128 stands for zero in the data rows.
The table:
[149 175 140 158 166 144 178 145 142 143 132 142 176 161 174]
[161 153 158 170 160 156 138 176 163 161 166 164 147 164 144]
[174 173 165 133 167 143 145 141 156 144 181 167 135 157 134]
[180 154 153 168 157 161 158 131 132 136 171 143 152 177 174]
[132 130 143 183 136 165 178 155 164 165 136 141 181 150 178]
[166 182 180 157 158 129 130 148 172 137 179 144 142 158 142]
[171 174 165 142 163 176 130 177 157 173 153 165 148 161 139]
[131 130 150 181 142 168 174 158 165 163 136 150 174 144 168]
[168 163 174 182 138 138 160 131 170 131 145 141 166 152 179]
[151 140 157 164 149 157 180 145 159 148 165 161 161 165 150]
[139 138 151 176 139 147 181 142 161 150 144 148 168 148 168]
[158 166 177 150 135 156 132 161 178 144 133 138 173 133 171]
[181 182 172 140 181 161 143 156 143 139 182 182 128 181 128]
[154 160 169 164 134 158 144 154 176 142 128 132 182 137 181]
[170 164 170 181 139 143 158 135 166 132 152 146 164 154 178]
[134 147 152 146 141 157 168 151 166 154 130 150 168 137 177]
[166 177 176 159 152 132 135 143 161 136 176 146 148 167 152]
[159 148 133 134 183 180 159 167 131 172 178 181 131 180 133]
[133 146 181 141 130 140 154 160 180 154 151 130 180 131 180]
[178 145 131 145 175 181 136 164 137 163 172 181 133 171 130]
[160 174 154 155 156 141 177 141 148 140 143 140 170 162 172]
[174 162 134 140 182 172 138 170 133 176 153 180 138 177 133]
[165 141 151 165 153 148 175 147 146 153 180 167 146 173 146]
[150 133 144 180 141 152 183 132 150 143 147 151 165 159 173]
[144 165 155 145 168 151 140 179 163 169 167 166 141 149 138]
[161 135 136 152 171 183 151 177 139 183 154 165 161 171 154]
[135 143 154 161 137 148 176 148 169 152 135 143 173 138 175]
[163 162 145 141 173 168 143 163 147 167 162 175 140 166 137]
[141 142 162 177 140 139 157 178 173 167 168 140 161 142 154]
[141 151 159 148 147 154 165 146 168 149 143 156 164 146 158]
[167 178 145 148 170 148 167 147 141 140 140 152 166 164 162]
[169 160 169 171 144 146 173 135 152 133 166 137 169 166 176]
[155 132 138 172 161 178 166 166 148 179 158 172 149 163 144]
[180 181 143 128 183 179 128 154 133 165 159 183 128 167 128]
[169 136 135 159 172 168 166 160 134 174 177 174 134 176 136]
[129 156 181 129 131 138 148 178 181 166 160 133 176 129 164]
[177 169 166 152 166 160 151 133 142 135 177 154 147 170 160]
[174 150 136 138 178 176 161 162 135 177 155 181 133 172 132]
[141 133 129 149 164 183 135 171 140 182 141 166 167 161 164]
[153 177 146 151 165 141 176 149 144 141 138 145 168 154 167]
[138 148 142 144 161 169 149 163 154 174 139 170 154 152 153]
[159 176 141 157 167 142 177 144 140 139 134 147 170 157 171]
[165 144 130 131 174 182 161 174 138 181 130 172 155 146 154]
[144 170 161 130 169 162 150 167 164 166 157 162 143 145 143]
[138 167 162 133 154 151 152 172 174 164 146 149 162 133 151]
[133 149 171 167 132 137 154 161 181 149 137 134 180 132 173]
[154 173 178 154 146 132 133 169 174 147 173 139 151 145 152]
[160 158 142 137 171 182 133 183 155 182 149 153 163 151 140]
[164 171 171 166 145 135 169 136 150 134 164 135 165 160 177]
[145 158 154 169 161 158 135 180 167 174 159 163 150 155 145]
[136 154 152 139 145 163 156 156 165 157 129 155 169 135 169]
[130 155 181 135 129 133 154 174 181 159 163 130 174 130 170]
[176 142 130 156 180 169 168 138 132 159 175 177 134 181 134]
[148 161 149 132 165 165 146 146 153 158 129 168 153 142 161]
[162 128 128 168 172 172 169 157 139 175 168 173 139 174 146]
[168 156 168 175 140 145 175 134 153 135 156 133 175 158 181]
[179 141 139 153 179 174 170 143 134 151 178 179 135 181 131]
[156 135 137 175 162 175 164 169 145 171 147 169 146 165 147]
[147 134 149 171 144 159 174 154 158 162 150 155 162 149 159]
[171 138 133 160 174 171 155 162 136 176 181 176 136 174 136]
[155 139 150 169 147 155 180 138 154 146 155 158 159 162 161]
[136 128 137 179 150 170 171 174 151 180 148 163 153 155 153]
Each row belongs to one hidden group. There are 4 groups. Groups can overlap: rows of different groups may look alike. Groups are numbered from 0 in the order they first appear among the rows asked about.
Some new rows, each followed by its group:
[181 175 176 137 156 133 141 130 145 130 183 169 130 175 137] : 0
[134 168 163 149 159 139 136 182 174 177 161 153 148 139 139] : 0
[175 176 168 153 151 161 152 140 160 134 158 148 155 160 163] : 1
[172 152 141 143 178 175 153 159 138 172 169 174 140 174 135] : 0
[183 181 156 154 177 135 142 128 128 128 175 178 130 183 158] : 0
[183 144 131 130 182 178 148 140 128 175 182 183 129 183 129] : 2
[142 155 174 174 133 142 148 155 179 146 140 134 178 136 167] : 1
[182 178 179 142 154 129 141 129 141 129 183 170 129 176 141] : 0
[153 153 146 161 168 167 140 180 161 179 142 161 152 143 147] : 3
[150 129 132 182 151 180 162 173 144 183 128 142 177 147 180] : 0
[145 132 148 183 138 167 165 165 155 171 141 144 175 150 176] : 0
[135 179 164 129 173 164 132 181 172 178 151 162 143 134 135] : 3
[135 149 141 167 155 173 146 181 168 181 131 164 158 141 156] : 3
[156 139 144 162 148 162 181 135 148 145 152 160 156 159 160] : 2
[148 140 157 178 148 152 181 137 158 141 163 158 163 169 156] : 2
[168 181 156 128 181 171 134 164 147 161 171 179 131 156 129] : 3
[140 143 129 132 176 181 167 182 136 181 134 175 150 153 148] : 3
[176 167 166 166 157 153 162 133 143 137 174 145 157 172 166] : 1
[128 157 182 176 129 130 174 152 182 138 145 128 182 129 183] : 1
[139 168 161 136 160 160 147 172 168 164 156 157 149 144 149] : 3
[131 137 153 172 135 145 179 153 173 156 133 137 179 136 179] : 2
[157 172 174 151 149 146 139 176 169 160 169 141 156 147 155] : 0
[164 134 139 168 170 177 171 165 146 170 161 173 145 170 140] : 2
[137 131 148 174 143 166 173 150 156 160 144 154 171 148 166] : 2
[152 150 155 143 146 144 170 142 159 156 146 152 160 143 161] : 0
[143 154 173 156 133 149 137 171 179 152 135 132 177 132 175] : 1
[143 147 167 173 132 147 157 152 175 147 132 131 183 138 182] : 1
[142 164 173 165 134 140 145 166 176 155 148 135 172 141 165] : 1
[148 161 159 147 163 150 134 179 162 168 167 161 144 148 142] : 0
[152 159 161 138 152 153 155 161 170 162 154 154 154 140 148] : 1
[177 180 180 179 153 128 129 132 160 130 181 147 139 173 151] : 0
[137 163 177 174 136 134 172 141 171 135 160 131 171 139 181] : 1
[151 137 148 173 150 155 183 134 149 141 157 160 157 168 159] : 2
[130 166 183 139 130 141 153 168 183 155 165 129 181 130 169] : 1
[173 146 135 146 179 179 163 148 130 168 174 180 137 179 141] : 0
[179 145 128 141 180 181 161 151 129 158 180 182 132 182 130] : 2
[129 157 182 170 128 130 172 153 182 138 150 129 181 128 182] : 1
[161 170 147 135 176 164 141 175 154 169 170 171 135 151 132] : 3
[167 136 132 154 175 177 168 157 135 170 162 178 138 178 131] : 2
[162 135 147 177 143 154 182 137 151 148 149 151 167 156 170] : 2
[140 151 175 178 131 136 150 149 180 142 141 135 174 135 168] : 1
[170 179 178 160 158 131 131 139 162 133 176 148 141 169 149] : 0
[157 129 135 180 159 170 164 168 141 173 164 171 145 168 150] : 2
[128 152 183 148 128 128 160 181 183 161 137 128 183 128 183] : 1
[146 172 170 150 141 135 139 173 175 154 154 139 159 140 157] : 1
[182 183 160 135 181 137 128 130 130 129 168 176 132 180 138] : 0
[158 169 168 161 142 149 147 159 171 153 148 136 172 153 163] : 1
[132 174 164 131 162 163 131 183 177 180 139 149 158 131 145] : 3
[173 183 179 134 174 131 129 136 149 132 173 159 137 163 141] : 0
[154 168 175 158 137 159 137 170 178 148 135 138 178 135 165] : 1
[172 161 160 155 168 174 144 175 152 168 170 159 154 168 143] : 0
[178 180 163 163 164 134 156 128 129 128 161 168 141 182 172] : 0
[147 141 140 162 155 174 149 168 157 178 138 168 151 154 155] : 3
[149 159 172 163 135 154 142 158 177 145 131 136 179 134 174] : 1
[146 165 158 136 154 150 159 150 167 151 142 156 160 141 157] : 3
[163 131 134 181 169 166 182 139 131 157 172 174 144 178 148] : 2
[181 171 167 147 148 136 163 129 137 131 174 157 142 175 162] : 0
[175 148 138 144 177 173 179 144 135 150 179 177 136 179 135] : 2
